One turn or mirror swaps these rows in pairs. Which row does each one swap with?
gilen: [ 32  26  28 -27  16  10  12   7 -21  32 -10  31  34   2 -15  18  -2  12]
Kezo: [ 17  13  31 -29  20  22  -3   0 -38 -30  -1  59  30  13 -12   0  11  -8]
zene: [  9   2  22 -45   4  20  33 -33   2  26   6  30  15  28   5  19  -8  25]
Kef: [ 16  17   5 -32  -9  45  -4  -6  -6  -9   9  32  19  26 -15  12   1  -8]
Gutiv: [  1  21  28 -23   6  34   6  15 -23   7  12  43  51  26  -3   7 -22  37]
kem: [ 10   6  30 -26  -5   2  35 -13 -17  39  27  51  26  16  12   1  16   2]
taku: [ 20  16  35 -22  17  27  32   1 -36 -24 -10  48  28  27  -8 -17   1  26]
pav: [  2   3  30 -26   3  18   8 -30  -6  -6  15  60  40  -2  45  16  -9  17]
nune: [ 41  12  25 -25 -15  19  20  -4 -13  10   8  27  16  27 -38  13  -1  12]
lil: [ -3 -15  37 -28   2   5 -16 -29 -13  -4  11  43  31 -20  -4   1  -4   3]
nemi: [ 31  12  22 -19 -10   3  11 -18  -8  -2   9  34  40  39 -16  -6 -13  40]
vudu: [  7  -9  32 -20 -13  26   1  -9 -14  13 -31  51  28   9  37   2  -2  19]
butur: [ 10 -10  34 -20 -23  29   4 -21 -12 -23 -23  65  42  -3   4 -14  -8  12]
mipi: [ 19  20  23 -26  16  28  23  -9 -16   3   5  61  19  15 -41  22  -8  25]
Dazef: [ 12  22  26  -3 -16  31  26  10   5  14   1  29  32  25   0  14 -18  29]
rab: [ 12 -24  37 -31 -23  10  17 -40  -6   4  15  38   8  -3   1  19   4   6]
ril: [  3 -14  25 -29  -5   7  14  -1 -12   9 -32  45  29   3  33 -18  -1  21]
mova: [ -5  18  19 -33   8  21  -7  17 -33 -26  -6  43  21  21  -7   0  13   9]
sis: [ 34   2  41 -23  -1  22  10 -15 -17  13 -24  62  37   2  32   6   8   4]
gora: [  1   8   8 -26 -17   6 -12  -3  -8  -9  -3  46  40  17 -34   5  16  23]
tid: [ 24  -9  43 -21 -38   6  21 -22 -20 -14  18  55  45   8   0  -7 -12  15]
fudeb: [  8  -4  27 -31 -13  29  16  -9  -5  -9  -1  85  34  -2  31  14  17  16]
Mor: [ 17  18  21 -42  -7  14  22  -7  -5  18  -9  60  61  18  26   1  11  22]
zup: [-25   4  39 -30  12   7  24  -5 -28 -23   1  64  39  20 -11  -8  -7   7]
Fab: [ 15 -12  16 -27  15  21  18 -17 -13  -4  29  43  44  22 -14   0 -28  -3]
Buv: [ 28  29  27 -24 -31  38  10 -13 -15  32  -3  42  31   3 -20   5 -10  16]
Ferum: [ -8  -5  27 -24 -19  26   6 -15 -16  10  32  54  26  19 -35  -6  -3  17]
Pidus: [ 12  34  23 -40   3  14  31   3 -27  -9 -26  50  16  12   5  14  25  16]
zose: [ 15  -8  35 -33 -14  17  13 -51 -20  13  10  54  26  -8   8  -3  14  34]
gesid: [ 12   5  27 -48 -10  17  11 -18 -11   7 -11  50   8   6  -1   6  47   7]
ser: [  5  -3  38 -16 -22  30  19 -25 -27  22  -9  26  -1  14  18  -1   5  -2]
vel: [ 17  15  30   7 -15  16  20  24 -16   9   8  48  26   9  -3  14  -5   3]
Fofe: [ -9  11  30 -40   4  17  11 -45 -12 -14   6  33   1  -4  -8  10  -2   1]
kife: [ -9  -8  33 -30 -16  -1  26 -20 -24   4  20  61  21  10   3  42   3  21]
boti: [ 11   5  31 -30  -4  24  25 -11 -17 -22 -12   8  33   8 -33  21  -7  14]
Suv: [  6   4  42 -17 -38   9  11 -19   6  11  -5  36  31  -9  -2  17  26  12]
Komok: [ -7 -13  28 -27  -6   2  27 -29 -21  14 -35  32  24   9   7  18  -2  26]
toseg: [ -7   5   9 -39   5  16   1  28 -23 -19 -10  54  31  14 -10  -1   5   9]
peb: [-20  -1  30 -31 -17  17  15 -15 -23 -18  32  22  24   0  11   7   7  19]
Muben: [ 23  24  32 -32   0  -5  46  -5  -9 -12   8  49  19  24  -3  31  -2  11]
ziza: [ 23 -15  31 -28  -4  44  11 -15 -14  -3 -32  50  28  16 -28  -4 -12  11]
tes: [ 12  34  36 -10   9  20  19  12 -43  -2  15  50  34  23  -8  -4  -8  22]
Gofip: [ 14  -6  20 -31   1   8  13 -18 -16 -25  18  14  31   0  28   2  -4   8]
bada: [-23   8  39 -26   8   8   7 -19 -11   3  17  46  28   6  36   4   3  30]

nune swaps with rab
mipi swaps with zose
vudu swaps with mova
nemi swaps with kife
bada swaps with Gutiv

